In the data rows, zero lies at 4.5, halfway between 4 and 5.
How far apart are the two rows of each pair, measured in a hidden way? 0 means very close, and 20 very far. Two or three weighted sums of its numbers give each row a place; it is the straight-line distance between the places.
[5 6 6 6 5 5 6 5 5 5 4 5 6 6 6 4]
[3 5 4 7 4 2 4 4 4 3 1 4 1 3 4 7] -> 5
[5 6 6 4 6 6 6 5 5 5 5 6 6 6 4 4]
[6 7 5 6 6 4 6 5 4 5 4 6 3 5 5 4] -> 8
[5 5 5 5 5 6 5 5 6 5 6 5 6 5 5 4]
[5 5 5 6 6 4 5 5 4 4 4 6 4 6 5 3] -> 6
[3 4 4 7 3 1 5 3 0 2 0 4 0 3 4 7]
[4 4 4 5 5 3 4 4 5 5 3 5 3 1 7 7] -> 16
[4 5 4 5 8 2 4 5 7 3 5 5 2 3 5 6]
[4 3 4 3 3 7 4 4 6 5 5 5 7 4 4 6] -> 4
[5 7 6 1 6 7 6 5 5 3 7 4 5 8 0 1]
[5 5 5 4 5 6 5 5 5 5 6 5 6 5 5 4] -> 7
[5 4 6 5 6 5 5 5 6 5 4 5 7 6 6 2]
[2 1 2 1 3 5 1 2 4 3 5 2 5 3 2 4] -> 15
[5 5 5 6 6 4 5 5 5 4 5 6 4 5 5 5]
[4 2 3 7 4 2 3 4 4 5 2 4 4 2 7 6] -> 9
[4 4 4 3 3 7 5 5 5 5 5 5 5 3 5 6]
[2 0 1 6 1 1 1 2 3 4 1 3 3 0 6 5] -> 9
[4 3 3 6 2 4 3 3 4 5 4 4 5 5 6 5]
[4 2 3 6 2 4 3 3 4 5 3 4 6 4 6 5] -> 6
[5 4 5 5 5 6 4 4 5 5 6 5 7 7 5 6]
[5 5 5 4 4 5 5 5 5 5 5 5 6 5 5 5] -> 6
[6 7 6 4 6 6 6 5 4 5 6 6 5 6 4 5]
[5 7 5 5 6 4 5 5 4 5 4 6 4 5 6 5] -> 9
[5 4 5 4 2 7 5 5 3 6 5 4 7 7 5 4]
[5 6 6 4 6 5 6 6 5 5 5 5 5 4 5 5] -> 11
[5 5 5 5 6 4 5 5 6 5 5 6 4 3 6 6]
[5 4 4 5 6 3 5 5 4 4 3 5 3 1 7 7] -> 5
[3 1 3 1 1 7 3 4 6 5 6 3 7 5 4 7]
[1 0 0 7 0 0 0 4 4 3 0 2 2 0 6 4] -> 9
[4 4 4 2 4 5 3 4 7 5 5 4 6 5 4 0]
[4 5 4 5 6 2 5 5 5 4 3 5 3 1 7 7] -> 6
[4 6 4 6 6 1 5 4 2 3 2 5 5 4 4 1]
[4 5 5 6 6 2 5 4 4 3 4 5 2 4 5 5] -> 16
[5 6 5 7 5 3 5 4 3 4 1 4 4 6 5 3]
[4 4 4 3 5 6 4 4 7 5 6 4 6 5 4 2] -> 7
[4 3 4 3 3 6 4 4 5 5 6 4 7 4 5 7]
[5 4 4 3 3 6 5 5 6 6 5 5 5 4 5 6] -> 12
[5 4 5 6 2 5 5 4 1 6 3 4 5 7 5 4]
[5 4 5 4 3 6 5 5 3 6 5 4 6 6 5 5] -> 4
[4 2 4 2 4 6 3 4 7 4 7 3 6 4 3 2]
[5 6 5 6 5 4 5 5 4 4 3 5 5 6 6 5] -> 6
[4 3 4 7 3 2 4 3 1 5 2 3 1 4 4 3]
[5 5 5 3 4 6 5 5 6 5 6 5 6 5 4 4] -> 6
[2 1 2 0 0 7 3 3 6 5 6 2 8 2 4 7]
[5 6 6 3 6 6 6 5 5 5 6 5 5 6 5 4] -> 10
[5 5 5 6 7 3 5 5 6 4 5 6 3 4 5 6]
[5 5 5 4 3 7 4 4 4 4 6 4 7 9 2 2] -> 12
[4 6 5 6 5 3 5 4 1 4 1 4 3 5 5 5]
[4 2 5 6 3 2 3 3 4 5 3 4 4 2 6 5] -> 14
[6 7 6 3 7 6 6 6 5 4 6 5 5 6 3 4]
[5 5 5 4 6 5 5 6 6 5 5 5 5 4 5 6] -> 6
[5 8 7 2 8 6 6 5 5 4 6 5 4 6 2 4]
[5 5 5 5 5 5 4 5 5 5 5 5 6 6 5 5] -> 6
[5 6 6 5 5 5 5 5 5 5 4 5 6 7 5 4]
[5 5 5 5 7 3 5 5 5 4 4 6 3 2 6 6] -> 5
[4 6 5 7 4 2 5 4 1 3 1 4 2 4 5 5]
[5 5 4 4 7 5 5 5 7 4 5 5 5 4 5 6] -> 8
[5 6 6 6 5 4 6 5 5 5 3 4 6 6 6 2]
[5 7 7 2 7 6 7 6 5 4 6 5 4 6 3 4] -> 4
[3 4 3 2 3 5 2 3 7 4 7 3 5 4 5 1]
[5 5 5 6 2 4 5 5 2 5 4 5 4 6 5 4] -> 9
[5 4 5 4 4 6 5 5 5 6 5 5 6 4 5 6]
[5 4 4 4 4 6 3 5 6 5 6 5 7 5 5 6] -> 10
[5 7 5 1 6 6 6 5 5 3 6 4 4 8 0 1]
[5 5 5 6 6 4 5 5 4 4 4 6 4 5 5 4] -> 8
[5 5 4 4 4 6 5 5 5 5 6 5 7 5 5 6]
[4 2 4 2 4 6 3 4 6 5 8 5 4 3 3 6] -> 6
[3 4 3 2 2 7 3 4 5 5 6 3 7 3 4 4]
[5 5 6 6 4 5 6 5 4 6 5 5 5 6 6 5] -> 14
[4 5 4 7 6 1 4 4 3 3 2 5 1 5 3 1]
[5 6 5 6 5 3 6 4 3 4 2 5 4 6 6 4] -> 10
[5 4 5 4 5 6 5 5 5 6 5 5 6 4 5 6]
[5 5 5 4 5 5 6 5 5 6 5 5 5 4 5 5] -> 4
[5 4 5 5 5 5 5 5 5 5 5 5 4 4 5 7]
[6 5 5 5 5 5 6 5 4 5 5 5 5 6 5 5] -> 5
[5 6 6 4 7 4 6 6 5 4 5 6 4 3 5 6]
[4 4 4 7 4 5 5 4 0 4 2 4 1 3 5 7] -> 13
[4 3 4 3 3 6 4 4 6 5 6 4 8 5 5 6]
[4 4 4 2 6 5 4 5 4 4 6 5 6 3 4 4] -> 15
[5 5 5 6 6 4 5 5 5 5 5 5 4 4 5 5]
[5 5 5 4 5 5 6 5 5 5 4 5 5 4 6 6] -> 10
[5 5 5 5 5 5 6 4 5 5 5 5 5 4 5 6]
[5 5 5 3 5 5 4 5 7 5 6 5 6 4 4 5] -> 7
[5 6 6 5 6 4 7 5 4 5 4 6 3 4 5 4]
[5 3 3 6 4 3 3 4 4 5 3 4 4 1 7 6] -> 7
[3 4 4 2 6 4 2 4 8 3 5 4 4 2 3 4]
[5 5 5 5 5 6 4 5 5 5 6 6 6 5 5 5] -> 13
[4 6 5 7 5 3 5 4 2 4 4 4 3 5 5 5]
[4 3 4 2 3 7 4 5 5 6 6 4 7 4 4 7] -> 8
[5 5 5 4 6 6 5 5 6 5 6 5 6 5 4 5]
[5 5 4 7 6 2 4 4 4 3 2 5 2 6 4 1] -> 9
[5 5 5 6 4 4 5 5 2 5 4 5 3 4 5 8]
[1 0 0 7 0 0 0 1 2 3 0 2 2 5 6 5] -> 8
[5 6 6 4 7 4 6 6 5 4 5 6 4 3 5 6]
[5 5 5 4 5 6 5 5 5 5 6 5 6 5 5 5] -> 7
[5 5 5 5 5 5 5 5 5 5 5 5 5 5 6 6]
[5 5 5 5 5 5 4 5 5 5 5 5 6 7 5 4] -> 5
[5 6 5 6 6 3 4 5 4 4 4 5 3 4 5 5]
[5 6 6 5 6 4 6 5 5 5 4 5 5 6 5 3] -> 8
[5 4 5 4 5 6 5 5 6 5 6 5 6 5 5 6]
[5 4 5 5 5 4 4 5 4 6 4 5 5 4 6 5] -> 9
[5 5 5 4 5 5 6 6 4 6 5 5 5 4 5 6]
[5 6 5 6 5 4 5 5 3 5 4 5 4 5 5 6] -> 4
[5 5 5 4 3 6 5 5 4 6 5 4 7 6 5 4]
[5 3 4 6 4 4 4 5 4 5 4 5 5 4 6 6] -> 3
[4 3 4 3 3 6 4 4 6 5 6 4 7 5 5 6]
[4 4 4 6 4 5 4 4 4 5 4 5 4 2 5 6] -> 5
[6 7 6 3 7 5 7 6 6 4 6 5 4 6 4 4]
[5 4 5 5 3 6 5 5 3 6 5 4 6 6 5 4] -> 5
[5 3 4 3 4 6 4 5 6 5 7 5 4 3 4 6]
[4 2 4 5 4 6 3 4 6 5 7 5 4 3 3 6] -> 9
[5 5 5 6 4 5 5 5 3 5 4 5 5 6 5 4]
[5 5 5 4 3 7 5 4 4 6 5 5 7 5 5 4] -> 5
[4 4 4 2 6 4 3 4 7 4 5 4 5 3 4 5]
[5 6 6 6 6 5 6 5 6 5 4 5 5 6 5 2] -> 10
[4 6 5 6 5 3 5 4 2 4 2 5 3 5 5 5]
[5 6 5 4 5 5 6 6 5 5 6 5 5 6 5 4] -> 9
[5 5 5 6 5 4 5 5 4 5 4 6 4 5 6 5]
[5 4 5 4 4 5 5 5 5 5 7 5 4 4 5 7] -> 11
[5 5 5 5 5 6 5 6 4 5 6 5 5 4 5 7]
[5 5 5 5 4 6 5 5 4 5 5 4 6 7 5 4] -> 7
[5 4 4 6 4 3 4 4 4 5 4 4 4 3 6 6]
[5 5 5 5 6 5 5 5 6 5 5 5 5 5 5 6] -> 4
[4 4 3 5 2 4 3 4 4 5 4 4 5 4 6 5]
[4 6 4 7 6 1 4 4 3 3 2 4 1 5 4 1] -> 4
[5 7 7 1 7 6 6 5 6 3 6 5 4 7 1 2]
[5 5 5 3 5 5 5 5 6 5 6 5 6 4 4 5] -> 7
[5 4 5 4 5 6 5 5 5 5 6 5 5 4 4 7]
[5 6 5 6 6 5 4 5 5 5 4 6 5 7 5 4] -> 12
[5 5 5 6 4 5 6 5 3 5 4 5 5 6 5 5]
[5 5 5 5 5 5 5 5 5 5 4 5 5 5 6 5] -> 9
[5 4 6 4 5 5 5 5 5 5 6 5 6 5 5 5]
[5 5 6 5 5 5 6 5 5 5 5 5 5 6 5 5] -> 5
[3 3 3 2 6 3 2 4 8 2 5 4 4 2 3 4]
[5 5 5 4 6 4 5 5 5 5 5 6 5 5 6 5] -> 10
[5 5 4 7 4 2 5 4 0 3 1 4 1 3 5 7]
[4 6 5 4 6 5 4 5 6 5 6 6 5 4 5 5] -> 15
[5 6 5 6 6 3 5 5 3 4 3 5 2 5 4 3]
[5 7 6 2 5 6 5 5 5 3 6 4 5 8 1 2] -> 9
[6 6 6 5 7 4 5 6 4 4 5 6 4 5 5 5]
[5 6 5 7 7 3 6 5 4 4 3 5 2 5 5 3] -> 6
[5 5 5 5 2 6 5 5 2 6 4 4 6 6 5 4]
[5 5 5 4 4 6 5 6 5 5 6 5 6 6 5 5] -> 4
[5 6 4 7 6 2 4 4 3 3 2 5 1 5 4 1]
[3 5 4 6 3 1 4 3 0 2 0 3 1 3 4 5] -> 10
[5 4 5 6 2 6 5 4 2 6 4 4 5 6 5 4]
[4 3 4 5 2 6 4 5 6 5 5 4 6 3 5 6] -> 8
[5 5 5 6 5 3 5 5 4 4 4 5 3 4 5 4]
[5 4 4 6 3 5 4 4 4 5 4 4 5 5 6 5] -> 4
[5 5 5 5 5 5 4 5 5 5 4 5 5 6 5 5]
[2 0 2 0 3 5 1 3 8 3 7 2 5 2 1 0] -> 9
[5 5 5 6 4 4 5 4 1 6 4 4 4 6 5 4]
[5 7 7 1 8 6 7 5 5 3 6 4 4 6 1 2] -> 9
[5 4 4 4 4 6 4 5 5 5 6 5 7 6 5 6]
[5 5 5 5 5 6 6 5 4 6 5 5 5 5 5 4] -> 9
[5 5 5 5 5 5 5 5 5 6 5 5 6 5 5 5]
[5 7 6 2 6 6 6 5 5 3 7 4 5 8 1 4] -> 13
[5 5 5 3 3 7 5 4 4 6 6 4 5 6 5 4]
[4 6 5 6 5 3 6 5 3 4 1 4 4 5 5 3] -> 12
[3 4 4 5 8 1 3 4 7 2 4 5 1 1 4 5]
[5 4 5 4 4 6 5 5 5 6 5 5 6 4 5 6] -> 10
[5 5 5 5 7 4 5 5 4 4 5 6 3 4 5 6]
[5 4 5 4 5 6 4 4 5 5 7 5 4 4 4 7] -> 9
[5 5 5 4 5 5 5 5 5 6 5 5 5 4 6 6]
[5 6 6 6 5 4 5 5 4 5 3 5 4 5 6 5] -> 4
[5 4 5 5 2 6 4 4 4 5 5 4 7 7 4 4]
[4 3 3 2 2 7 4 4 5 5 6 4 6 2 4 7] -> 5
[2 2 2 7 1 1 3 2 0 2 1 2 0 5 3 2]
[3 6 3 7 6 0 3 3 1 1 0 3 0 4 5 0] -> 19
[5 4 4 5 4 6 5 4 1 6 4 5 6 7 4 3]
[5 4 5 4 5 6 4 5 5 5 7 5 5 4 4 6] -> 10
[5 6 5 4 6 5 5 5 6 5 5 5 6 5 5 4]
[6 7 6 3 5 7 7 4 5 4 6 5 5 7 2 3] -> 16
[5 6 6 3 5 6 6 5 5 5 7 5 5 7 2 3]
[4 4 4 5 6 5 5 5 7 4 6 4 5 3 4 5] -> 7
[2 0 2 0 2 5 1 2 8 3 6 2 5 3 1 0]
[4 3 4 5 2 7 3 4 6 5 6 4 7 4 4 6] -> 11
[5 4 4 4 4 6 4 5 5 5 6 5 6 6 5 6]
[4 6 4 7 7 1 5 4 3 3 2 5 1 5 4 1] -> 8
[5 4 5 5 3 5 6 5 2 5 4 4 5 5 5 5]
[5 6 5 5 7 3 7 5 4 4 3 6 2 4 5 4] -> 11
[5 5 4 6 4 4 4 5 5 5 4 5 6 4 6 6]
[5 5 5 5 5 5 5 5 5 5 5 6 5 5 6 4] -> 8
[3 0 2 1 3 5 2 3 8 4 7 3 5 3 2 2]
[5 5 5 4 5 5 4 5 7 5 6 5 6 5 4 2] -> 3
[2 0 0 5 1 1 1 2 3 4 1 3 3 0 6 5]
[5 5 6 5 5 5 5 5 5 5 5 5 5 6 6 5] -> 9
[5 5 5 4 5 5 4 5 7 5 6 4 5 5 4 3]
[3 2 3 7 1 1 3 2 0 5 1 3 0 4 5 2] -> 11
[5 7 7 2 7 6 7 5 4 3 6 5 4 7 1 3]
[2 0 1 7 1 1 1 2 3 4 1 3 3 1 6 5] -> 7
[5 5 5 6 6 3 5 5 5 4 5 5 3 4 5 5]
[6 6 5 5 5 6 5 5 4 5 5 5 6 7 4 4] -> 7
[5 4 5 4 2 5 5 4 4 6 5 4 5 5 4 4]
[5 6 6 1 6 6 6 5 5 3 6 4 5 8 0 1] -> 9
[5 5 5 4 4 6 5 5 6 5 6 5 6 5 5 5]
[5 5 5 6 1 5 5 4 1 6 4 4 5 7 5 3] -> 9
[4 6 4 7 6 5 4 3 4 2 1 4 0 4 3 0]
[5 7 6 5 6 4 6 4 4 5 4 5 5 4 5 5] -> 17
[2 0 0 7 0 1 0 1 2 4 1 2 3 1 6 4]
[5 4 5 4 5 6 5 5 7 5 6 5 6 5 5 3] -> 6
[6 7 6 3 7 6 6 5 5 5 6 5 5 6 4 4]
[5 4 5 5 4 4 4 4 5 5 4 5 5 4 6 5] -> 6
[5 5 6 6 5 4 5 5 3 5 4 5 4 4 5 7]
[5 6 5 7 7 3 6 5 3 4 4 5 3 5 5 3] -> 9
[5 5 5 5 5 5 5 5 6 5 7 5 5 4 5 5]
[4 3 4 2 3 5 4 4 6 6 6 4 7 4 4 7] -> 8
[5 6 6 6 5 4 6 5 4 4 3 5 5 5 6 5]
[6 7 6 6 6 4 7 5 4 5 4 6 3 4 5 4] -> 2
[5 5 4 4 4 6 4 5 4 6 6 5 6 5 5 5]
[5 4 4 4 4 6 4 5 5 5 6 5 7 6 5 5] -> 2
[5 6 5 3 5 7 5 5 5 4 6 4 5 8 1 2]
[5 4 4 4 4 6 4 4 5 5 6 5 7 6 5 6] -> 4
[4 6 4 7 6 1 4 3 2 2 4 4 0 4 3 1]
[5 5 5 6 4 3 5 5 6 4 5 6 3 4 6 5] -> 13
[6 6 5 5 6 4 5 4 4 5 4 5 4 6 5 4]
[5 7 6 2 7 6 7 6 4 3 6 5 4 7 1 2] -> 10
[5 4 4 4 4 6 4 5 6 5 5 5 5 5 5 4]
[5 3 4 3 4 6 4 5 5 5 7 5 4 3 4 7] -> 10
[5 5 5 3 4 6 5 5 6 5 6 5 6 5 5 5]
[4 4 3 6 3 4 3 4 4 5 4 4 5 3 6 5] -> 8
[3 1 2 1 3 5 2 3 7 4 7 3 5 3 2 1]
[4 5 5 6 8 2 5 4 5 3 5 5 2 3 5 6] -> 7
[4 4 4 7 5 2 5 4 3 3 3 4 1 4 5 4]
[5 6 5 5 6 4 5 5 6 4 5 6 4 4 5 5] -> 8
[5 5 5 6 2 5 5 5 2 6 4 4 5 5 5 4]
[5 4 4 4 4 6 4 5 6 5 6 5 7 6 4 5] -> 9
[5 4 5 3 5 6 4 5 6 5 6 5 5 4 4 5]
[3 1 3 1 1 7 3 3 5 5 5 3 7 3 4 7] -> 3
[3 4 3 1 3 5 2 3 7 4 7 3 4 3 2 2]
[4 3 3 6 4 3 4 4 4 5 3 4 3 2 6 6] -> 6
[4 6 5 7 5 3 5 4 2 3 1 4 5 6 5 2]
[4 2 4 2 2 7 3 4 5 6 6 4 7 3 4 7] -> 4
[5 6 6 6 6 4 6 5 4 5 4 6 3 6 5 4]
[2 4 3 5 8 0 2 3 8 1 4 4 0 0 3 5] -> 19
[4 4 4 5 5 2 4 4 3 3 3 4 1 4 5 4]
[4 5 5 7 5 3 5 5 2 4 2 5 3 4 5 5] -> 8
[5 6 6 2 5 7 5 5 5 4 6 5 5 8 1 2]
[1 0 0 7 0 1 0 1 3 4 0 2 3 0 6 5] -> 8
[5 5 5 6 5 5 5 5 3 5 5 5 3 4 6 8]
[5 7 6 5 7 5 6 6 4 4 6 5 4 5 4 4] -> 8
[5 5 6 5 3 6 6 5 4 6 5 5 6 6 5 5]
[4 4 4 5 6 3 4 5 5 5 3 5 3 1 7 7] -> 17
[5 4 4 4 4 6 4 5 5 5 5 5 7 6 5 6]
[4 4 4 3 7 4 4 5 7 4 5 5 5 2 4 5] -> 14
[5 4 5 4 1 6 5 4 1 6 4 3 6 7 4 3]
[6 6 6 3 5 7 6 5 4 5 6 5 6 8 2 3] -> 7
[5 3 4 4 0 6 5 4 1 6 3 3 6 7 4 3]
[4 4 4 3 3 6 4 5 5 6 5 5 7 5 5 6] -> 15
[4 2 4 2 4 5 3 4 6 4 8 4 5 3 3 5]
[4 3 3 6 2 4 5 4 4 6 4 4 6 5 5 4] -> 6
[4 4 4 3 3 6 4 4 6 5 5 4 7 4 5 7]
[6 5 5 4 7 5 6 5 5 5 5 5 5 5 5 5] -> 5
[5 5 5 3 5 6 5 5 5 5 5 5 7 6 5 5]
[3 2 3 1 1 5 3 4 5 5 5 3 7 3 4 7] -> 8
[4 4 4 7 4 2 5 4 3 3 3 5 1 4 5 4]
[5 5 5 4 4 5 5 5 5 6 5 5 6 5 6 6] -> 8
[2 0 2 0 0 7 3 3 6 5 5 2 7 2 3 7]
[4 3 4 2 2 7 4 4 5 5 4 4 7 3 5 7] -> 6
[5 4 4 6 4 4 4 5 4 5 4 5 4 3 7 6]
[6 7 6 3 7 5 6 6 5 4 6 6 4 6 4 4] -> 2
[5 4 5 5 6 4 5 5 4 5 4 5 5 3 6 6]
[3 4 4 7 4 1 4 3 0 2 0 3 1 5 4 4] -> 9
[5 7 5 5 6 5 5 5 6 5 5 5 7 6 5 2]
[5 3 4 3 4 6 4 5 6 5 7 4 5 4 4 4] -> 10
[5 6 5 6 6 3 5 5 3 4 4 5 2 5 5 2]
[5 4 5 5 1 6 5 4 1 6 4 4 6 5 5 3] -> 7
[5 4 5 3 4 6 5 5 5 6 5 4 7 5 4 4]
[5 7 5 1 6 7 6 5 5 3 6 4 4 8 0 1] -> 12
[5 7 7 1 5 5 6 5 5 3 6 4 4 8 0 1]
[6 7 6 3 4 7 6 5 5 4 6 5 6 7 2 3] -> 5
[4 3 3 6 4 3 4 4 4 5 4 5 4 3 7 6]
[5 5 5 5 6 5 5 5 5 6 5 5 5 5 5 5] -> 4
[5 5 5 5 5 5 5 6 5 5 5 5 6 6 5 5]
[3 4 4 3 7 3 3 4 7 3 4 4 5 2 4 5] -> 18
[6 7 5 6 6 3 6 5 4 5 4 5 3 4 5 3]
[2 0 1 7 0 1 0 1 3 4 1 2 4 2 5 4] -> 8
[4 3 5 6 3 5 4 4 4 6 4 4 6 5 6 5]
[3 1 3 1 1 7 3 4 6 5 5 5 7 2 4 7] -> 5
[5 7 6 3 7 6 6 6 5 4 6 6 4 6 3 4]
[5 6 5 5 7 3 5 5 6 4 5 5 3 4 5 6] -> 8
